Each row is where one point has got to under a steady rotation. How many ticks took it there?
The counts run from 0 to 353.
[133  81 143 144 109 127 127 120 185 152  95 117 133 134 149 108  87 110
 167 118 115 161 154 107 106 165 129 120 112  83 120 171  74 121 160 147
 121 151 126 128 135 100]
133
[ 93 114 144  90 137 105 125 136 197 107 107 111 111 166 132 114 123 130
 148 142 133 144  96 143 149 171 138  75 181  90 160 117 125 124 152  93
  99 133  97 118 145 122]
330
[132 161 133  92 107 114 145 135 130  96 109  74 114 174 124 137 106 182
 110 143  94 115  85 188 135 117 136 118 157 139 143 108 153 147  95 100
 105 151 110 147 118 128]
64
[152 126 125 138 122 129 149 137 144 124 164 118 122 111 112 166 154 133
 128 159 104  67 122 132 100  84 176 180 124 175 109 125 149 127  74 139
 146 124 173 147 111 111]
259
[139 111 135 134 129 127 107 183 215 139 151  90  97  99 166 107  82 137
  97 121 123 129 137 144 126  96 149 127 147  98 121 157 122 145 129 127
 131 130 149 122  83 109]
91
[130  95 120 154  88 148 165  96 116 117 111 153 151 138 151 141 133 106
 165 102 134 145 149 100 148 164  85 116 102  98 146 165  75 110 151 116
 123 163 110 118 170  99]
178
[156 101 117 131  96 143 166 111  92  62 169 133 134 121 145 202 142 117
 140 129 120 110 137 121 151 141  92 153 117 148 166 149 101 127 107 107
 142 145 141 123 149  87]
224
[140 145  89 134  97 130 116 114 187 166  80 118 140 120 125  98 160 161
 168 151 142 129 125 137 125 164 143 119  87 121 117 152 112 105 129 157
 109 185  86 149 117 150]
349
[ 99 136 132 123 109 132 176  90 136 152 106 121 175 172 131  53 169 118
 155 127 145 122  89 110 129  95 126 104 139 129 113 129 130  91 155 119
 120 121 123 133 184 124]
160
[113  91 153  74 143 102 121 164 201 123 131  78 117 142 130  97  78 129
 101 135 129 129 103 140 136 137 166 114 180 134 118 154 118 135 148 130
 119 112 155 128 117 110]
99
[111 111 119 164 104 150 162 112 112 107 129 159 139 128 153 137 116 106
 134  73 140 136 148 108 152 154  86 105 110  91 130 163  67 119 150 119
 108 170 103 110 172 118]
183
[118 176  88 130 108 136 106 119 177 146  86 112 133 123 124  82 145 166
 164 169 130 132 113 151 119 163 141 105 110 111 131 126 135 100 126 148
  98 172  68 154 123 146]
344
[ 82 122 137 107 128 127 168 106 144 149 105 125 168 167 114  48 147 115
 136 127 156 116  91 102 136 120 149 102 154 140 100 143 113  95 163 130
 107 118 124 136 180 128]
155
[ 90 155 125 137 112 147 167 103 141 155 123 123 164 145 135  44 169 119
 151 145 152 121  95 107 130  90 129 111 140 127 115 128 142  80 156 123
 118 112 111 134 174 121]
159
[129 138 113 132 127 125 141 135 125 118 156 119 122 114  92 162 130 139
 103 140 112  59 122 139 102 106 183 177 120 188  91 132 134 131  77 162
 122 137 156 157 124 127]
253
[114 106 149  61 131 107 129 141 183 117 117  69 132 157 114  73  96 138
 119 159 130 134  91 139 123 142 166 111 174 149 124 138 136 120 148 135
 118 106 140 139 137 105]
105
[ 95 109 137 143 130 122 160 120 119  49 156 160 118 149 123 174 140 109
 147 121 142  99 111 104 170 169 120 102 160 125 139 124 129 140 118  77
 127 121 146 111 169 113]
3
[128 155 134 148 122 120 159 133 132 137 155 108 118 129 119 158 136 142
 104 126  93  62 121 148 104  59 168 164 131 162  92 113 139 140  79 135
 122 138 163 141 122 140]
255
[101 172  92 151 119 143 137 125  92  66 133 153 118 126  98 165 141 152
 136 145 138  89 110 140 143 186 144 127 125 150 124 109 147 130  77 117
  96 157  97 154 149 130]
16
[104 111 132  84 136 112 112 135 188 101 108 114 114 150 126 113 122 133
 154 161 148 147 101 135 150 191 147  79 174 100 165 119 125 117 150 107
 101 134  94 129 142 111]
331
[ 88 136 122 134 127 126 151 122  94  45 139 152 117 150 106 170 128 126
 142 127 142  98 104 128 165 188 124 100 156 135 135 112 133 135 102  88
 104 134 118 133 171 120]
9
[156  90 152 121 116 104 163 127 151 115 144 115 122 142 117 190 143 128
 144 140 102  84 119 126 106  91 163 173 132 163 123 125 131 145  88 114
 154 126 186 132 119  99]
263
[120 185  98 184 104 141 143 124 108 108 115 144 111 128 118 158 152 167
 129 124 124  82 118 154 124 124 140 136 102 132 107 104 150 141  64 114
 107 176 104 152 123 147]
23
[120 145 122 134 141 112 106 138 178 151  91 117 107 126  89 139 115 152
 146 163 102  94 119 148  83 158 204 146 129 134 109 111 138 131  90 160
  98 157 106 168 112 118]
298
[119 125 141  89 132 110 148 162 149  70 142 106 102 154 138 151 105 150
  89 124 131 112  93 165 179 115 138 110 184 134 148 121 142 154  98  74
 116 131 141 123 115 118]
53
[115 146 151 149 129  98 129 125 190 171  82 106 104 155 113 130 118 152
 144 127  88  97 116 157  83 105 187 135 138 114  97 105 128 138  98 139
 105 157 120 143 110 139]
301
[121 136 136  80 123 106 148 150 137  75 122  86 110 172 121 144 107 169
  99 140 115 113  78 178 159 129 142 113 174 151 152 114 149 152  95  91
 106 140 121 136 124 126]
59
[174  93 138 121 103 105 127 147 193 143  96  90 111 131 146 155  89 159
 125 118  98 130 138 155 109 131 144 157 112 113 120 156  95 156 108 135
 134 173 145 135  82 117]
82
[160 116 125 130  85 145 119 109 176 148  89  83 147 127 140 102 119 141
 187 176  99 160 132 123  78 165 131 137 101 105 141 145 124 107 141 153
 132 143 113 150 137  90]
123
[ 94 156 128 142 125 129 148 134  90  70 168 114 101 126 122 179  77 129
  76  85 100  94 129 154 133 128 123 122 149 139 114 133 100 149 100 135
  92 156 122 125 153 137]
239
[137 133 106 178  85 174 148 103 120 121 139 146 151 111 169 119 158 113
 171 137 142 135 146 100 134 131  84 120  94  93 155 150 113  93 145 119
 132 154  96 128 164  92]
175
[111  84 147  92 144 102 123 147 214 108 117 116 115 150 140 128 127 118
 161 151 144 140 106 122 152 166 147  94 178  94 170 127 126 126 150  94
 125 127 121 120 127 101]
325
[128 117 137  70 109 118 131 121 173 125 100  66 144 157 111  72 114 142
 147 182 112 139  89 142 102 148 163 124 154 151 131 130 145 100 143 143
 120 112 126 153 145 101]
111
[140 141 144 136  81 132 142 102 170 155  86  64 143 161 147  83 120 145
 173 154  80 158 109 146  85 111 124 122 121  92 133 125 133 111 148 134
 126 135 108 136 143 108]
120
[131 106 124 126  91 137 176  77 127 136  94 134 178 160 137  99 177 118
 184 140 138 131 110  97 125 138 115 127 108 134 143 144 114  88 152 116
 128 140 120 140 179 100]
167
[118 173 112 183 102 125 160 118 107 114 106 143 111 149 118 162 141 167
 131 113 112  83 117 153 131 115 136 135 104 129 102 112 139 150  62 109
 106 186 115 145 128 159]
24
[153 163 102  98 101 136 116 137 138  99 114  79 119 131 118 141 122 185
 121 182 111 118  98 184 121 150 155 142 129 153 152 113 160 130  79 128
 111 155  99 163 108 113]
67
[109 110 144 165 122 136 127 141 186 158 115 111 124 115 164  77  80 102
 136  97 127 155 154 110 112 126 122 102 130  64 111 167  85 123 167 141
 116 142 119 118 135 113]
137
[111 109  92 159 115 162 140 126 110 102 138 170 139  93 142 135 118 101
 129 106 165 127 151  91 152 182 102 120 110 111 137 175  71 106 145 136
 104 165  99 124 159 109]
185
[116 154 137  94 123 121 144 156 141  76 141  88 107 159 136 136 111 165
  91 140 121 109  84 178 156 110 133 111 180 141 148 109 159 150  94  86
 109 136 117 131 120 126]
58
[119 134 101 184 101 173 144 120 120 112 152 154 134  95 171 127 136 109
 144 107 146 137 156 103 145 140  80 112 102  81 148 157  93 109 147 124
 118 156  90 115 159 107]
181
[118 165 112 138 100 113 135 105 179 169  71 102 137 155 135  87 139 163
 156 128 115 138 107 161 129 130 133  99 112  95 112 126 113 120 136 135
 100 180  83 133 130 166]
346
[166 147 128 134  88 117 135 131 161 141  91  74 112 144 151 148 108 179
 126 128  80 124 121 180 102 103 137 147 115 112 131 123 131 148  90 126
 119 175 119 142  92 130]
75
[144 150 130 137  88 149 125 105 171 152 105  64 147 141 144  74 131 149
 175 175  93 149 113 148  83 116 128 130 119 101 139 123 149 104 142 136
 129 131 101 140 139 102]
119
[111 121 127 177 113 153 115 149 192 158 128 116 119  98 162  84  88 110
 143 116 131 154 157 109 111 132 124 116 125  62 118 167  94 114 161 144
 121 139 116 121 130 109]
136
